(in the rows, 128 means zero)
Named moves, each a turn or a mirror, and the order they were made in; the first pair answered
Q_706 (before -> after):
[104 155 148  82 161 119 145  98 102 132 179 146 133 111 125] -> [116 155 116  76 158 113 151 105  98 122 169 138 144 128 113]
[120  88 150 120 138 169  56 189  90 130 139 114 141 123 144] -> [138  86 116 106 135 156  63 203  97 124 128 109 158 148 135]
[174 114  79  84 150  74 134 152 112 119 124 146 147 162 111] -> [121 104 204 135 176 130 101 121 104 153 152 160  83 108 157]
[116  94 124 186 134 198 131 127  89 145 118 105  73 102 127] -> [150  95  48 150 122 157 149 147  93 124  97  96 107 139  96]
Q_861 (before -> after):
[135  98 143 141 108 142  98 146 124 120 114 108 138 143 136] -> [117 117 122 142  91 134 122 125 158 108 105 121 141 139 129]
[104 130 163 148 129 152  98 133 126 139 128 134 159 131 130] -> [135 133 108 168 100 169 122 133 130 141 105 112 134 145 117]
[152  98 185 108 167 110 102 151  33 158 153 120  85 110 155] -> [141 152  51 144  81 115 201  87 143 126 112 153  69 122 106]
[124 135 123 114 145 102 149 158 130 103 146 138 172 143 117] -> [149 132 116 116 146 110 148 166 104 112 140 121 153 153 116]
Q_476 (before -> after):
[123 145 128 175  84 177 105 127 163 137 109 105 160 136 101] -> [108 150 118 168  89 172 146  85 166 143 110 135 106  86 114]
[163 135 142 163  84 169 136 123 101 139 113 139  73 115 119] -> [118 131 150 113 125 109 164  94 111 134 141 182  80  84 135]
[112 122 110 121 125  85 155 108 150  86  99 109 156 171  82] -> [135 131 105 150 109 112 157 104 142  95  85  90 139 179  77]
Pairs:
Each pair is 2 to 3 moves apart.
[139 128 113 125 117 152 158 102 105 161 113 139  62 117 131] -> [115 137  85  83 129 102 174 108 149 131 117 150 128 141 114] => Q_861 Q_706
[112 105 186  54 170  71 142 120  86 120 117 137 140  98 118] -> [133 111 230 108 146 128  95 153  76 133 105  90 155 120 120] => Q_706 Q_476 Q_706
[198 133  91 144 101 135 100 159 105 108 117  85 171 199 111] -> [157 157 104 183  66 155 119 126 171  97 111 103 170 178 110] => Q_861 Q_476
[121 140 134 174  91 159 150  74 154 141 140 133 107 121 130] -> [123 144  84 127 104 110 164  85 169 127 145 143 132 134 114] => Q_706 Q_476
[152  86 153  90 155 117 128 155  99 137 132 133 126 136 144] -> [170  97 108 104 123 132 151 145 101 139 113 123 106 147 127] => Q_861 Q_861 Q_861
[103 123 112  78 167  65 176 135 145 122 166 182 135 125 130] -> [128 134 102 111 128  88 131 181 153 104 151 128 204 176 107] => Q_476 Q_861 Q_861
[113 148 105 138 119 132  84 172 158 126 159 108 180 130 141] -> [112 145 132 166 118 160  73 162 139 149 158 100 148 112 151] => Q_861 Q_706
[162 134  83 120 124 116 134 127 118 127 107 100 126 157 118] -> [ 93 139 154 111 148 100 128 110 150 124 140 140 152 121 140] => Q_861 Q_706
[122 124 152 113 116 125  71 182 115 114 135  95 203 171 136] -> [100 160 131 184  75 183 133  98 187 123 111 126 131 123 128] => Q_706 Q_476 Q_861
[ 80 118 229 121 174 127 104 112 106 136 152 152  98  70 177] -> [ 97 159  63  90 118  68 179  95 186  82 111 166 159 132 102] => Q_861 Q_861 Q_706
[136 161  91  63 109  76 171 134 146  96 122 166 145 104 114] -> [147 154 172 144  80 164  84 176 121 104 114 101 173 118 133] => Q_706 Q_476 Q_476
[ 65 139 103 135 107 101 179  93 157  97 142 163 128  91 145] -> [112 125  49 114 107  71 173 138 129  98 129 142 162 133 119] => Q_861 Q_706 Q_861
[101 131 131 105 150 127 106 139 150  94 147 115 160 171 132] -> [129 116 160 140 143 171  94 137 120 120 136 100 112 146 146] => Q_861 Q_706
[196 118  46  87 140 128 150 163  72 164  98 101  88 153  97] -> [ 87 145  89  40 176  65 175 106 141 135 131 177 117 110 107] => Q_476 Q_861
[ 45 141 207 135 136 131 111 117 168 120 150 143 134  93 152] -> [171 103  40  90 137  95 181 130 101 127 115 140  73 127 109] => Q_861 Q_476 Q_706
[ 98 125 160 128 134 108 111 152 164 118 115 126 158 131 125] -> [100 129 155 157 123 121 126 130 183 118 111 133 135 117 127] => Q_861 Q_861 Q_706
[109 112 177 102 156 100 115 126 118 136 146 141 142 113 138] -> [122 116 110  93 131  82 136 130 138 110 135 137 171 140 109] => Q_706 Q_861 Q_861
